-0.19	0.15	0.15	0.12
0.02	0.08	-0.13	-0.19
>> -0.19

-0.07	0.18	0.09	0.02	-0.17
-0.03	0.01	0.09	-0.19	0.05
0.02	-0.04	0.16	-0.07	-0.01
>> 0.05

0.191	-0.147	0.034	0.160
-0.039	-0.120	0.156	-0.026
>> -0.026

-0.203	0.191	0.203	-0.140	0.068
-0.200	-0.161	0.028	0.026	-0.028
-0.124	-0.029	0.017	-0.198	-0.117
>> -0.028

-22.59	-74.10	37.12	-75.88	-41.77
-117.53	106.89	-66.35	-211.81	-125.29
48.77	150.40	175.64	-20.52	-197.49
>> -125.29

0.07	0.04	0.18	0.09
-0.02	0.13	0.21	-0.12
0.09	0.15	-0.07	-0.09
>> -0.12

0.39	1.14	0.77	-0.74	-1.12
-0.12	0.13	2.05	-0.31	0.18
>> 0.18

-0.019	-0.001	-0.076	-0.058	-0.232	0.048	0.030
-0.023	0.012	0.047	0.207	-0.113	-0.085	-0.081
-0.033	0.045	-0.098	-0.031	-0.190	-0.211	-0.037
>> -0.081

-0.10	0.09	-0.14	-0.17	-0.18	-0.23
0.09	0.02	-0.16	-0.02	-0.22	0.21
-0.21	-0.09	-0.22	-0.02	-0.15	-0.04
>> 0.21
---
[ 22 -43  57  37 -25 -63]
-63, 22

[[  5   7   2 -11  26  -2]
 [-22  -9 -52  11  34 -43]]
-2, -22

[-11 -18 -39 -52 -42  33]
33, -11

[-24  32  18 -45 -53]
-53, -24

[ 57  10 -31  34   9 -18]
-18, 57

[-50 -37  25 -17 -32]
-32, -50

[-13 -11  -6  -3 -51]
-51, -13
---
[[61, -19, 13, 14, -2], [44, 33, 22, 40, 3], [-62, 3, -18, -24, 1]] value -19
[[11, -17, -17, -22], [55, 53, -28, 55], [17, 17, -47, -9]] value -17
[[-16, -18, -39, -4], [-39, 3, -56, -10], [-24, 2, -55, -28]] value -18
[[-42, -44, -38, -60], [21, 23, -16, -53], [0, 0, -4, 0]] value -44
[[-41, -30, 19, 34, 63, -5, 2], [-50, -37, 44, 40, 66, 4, 32], [-45, -45, 31, 40, 69, 5, 16]] value -30
[[-7, 28, -69, -57, -25, 17, 18], [0, 17, -17, -13, -19, 4, 3], [-1, 44, -44, -35, -49, 12, 13]] value 28
---
[[-81, -82, -80, -76], [-906, 525, -145, 974], [-887, 528, -157, 970]] ==> -157
[[23, 13, 16, -31], [9, 17, 26, -22]] ==> 26
[[7, 7, 2, 8], [2, 8, 2, 7], [8, 7, 3, 7]] ==> 3
[110, -525, 798, 963] ==> 798
[1743, 4185, 2414, 8115] ==> 2414
[[136, 235, 135, 62], [215, 193, 215, 56]] ==> 215
[99, 49, 80, 11] ==> 80
[[-878, 545, 460, 672], [-430, -428, -412, -625], [-537, 953, -825, -339]] ==> -825
[954, 547, 100, 192] ==> 100
[8225, 1878, 2855, 5700] ==> 2855
---
-32, 17, -8, -11, 9
-56, -36, -46, 12, -42
-3, 30, 24, -11, -1
out -11

-3, 0, 46, -2, 37, 3
10, 51, 56, 44, 55, 53
-2, 1, 57, -1, 54, 20
out 54

-12, 4, -20, -18, -4, -49
2, 7, -67, 10, 26, -46
25, -13, 33, 4, -26, -11
out -26

0, 29, 17, 2
-7, 50, 17, 9
-24, 1, -9, -10
out -9

29, -54, 41, 46, -50
-40, 16, -2, -17, 9
-33, -22, 29, 14, -27
out 14

-23, -12, -23, -19
12, 21, 17, 12
50, -17, 24, 41
out 24

-28, -25, -44, 40
-43, 66, 9, 10
-28, 66, -18, 25
out -18
---
47, 0, 0, 0, 46, 34, -24
-36, 14, 0, 48, -25, -29, -52
=> 48, 47

38, 53, 44, -32, -44, 34, 58 => 58, 53

-61, 39, -12, -16 => 39, -12

-9, 11, -2, 9, 15, 9, 4
35, 38, -33, 67, -1, -30, -39
=> 67, 38

16, -17, -58, -66, 23, -11, 18
2, -2, 69, 33, -11, -40, -33
=> 69, 33

32, 17, 47, -23
34, -19, -54, -17
-32, 14, -2, -6
=> 47, 34

6, 51, -11, 16, 31, 26 => 51, 31

8, 14, 67, -17, -69 => 67, 14

-25, -18, 54, -14, -11, 17, -24 => 54, 17
---
14, 7, -53, 21, 2 ans = 21, 14

18, -38, -44, 59 ans = 59, 18

16, -21, -12, -17, 0, 8, 2
42, -56, -33, -46, -1, 22, 6
ans = 42, 22

-27, 19, -67, 12, 47, 24, -44 ans = 47, 24

-1, 65, 29, -48 ans = 65, 29

0, 8, 0, 1, 2, -2
-1, -1, -1, -3, -3, 5
26, 1, -57, -41, -42, 19
ans = 26, 19
---
Q: [[11, -5, -6, 30, 12, -14, -25], [-32, -13, 61, 28, 0, -17, 25], [59, -4, -3, 28, -20, -3, -37]]
A: 11
Q: [[17, -51, 33, -18, -33], [2, -62, 5, 30, 68]]
A: 17
Q: [-8, -51, -4, -11, -23]
A: -8
Q: [[-11, 14, 17, -53, 43, 19], [-41, 18, 31, -20, -35, -21], [-26, 20, 37, -48, 19, 7]]
A: -11
Q: [[-29, 19, -65, -8, -43, -25, -13], [-29, -3, 8, -8, -43, -13, -13]]
A: -29
Q: [[52, 47, -4, 0, -12, -17], [-13, -10, -2, -19, 21, -23]]
A: 52
Q: [[-10, 1, -7, 31, -8, -34], [-11, 6, -14, 55, -51, 11], [-10, 58, -43, 25, -14, 49]]
A: -10
Q: [[34, -11, 11, -4], [-4, -17, 46, -68], [12, 68, -14, 20]]
A: 34
Q: [-2, 11, 3, 55, -14, 17]
A: -2
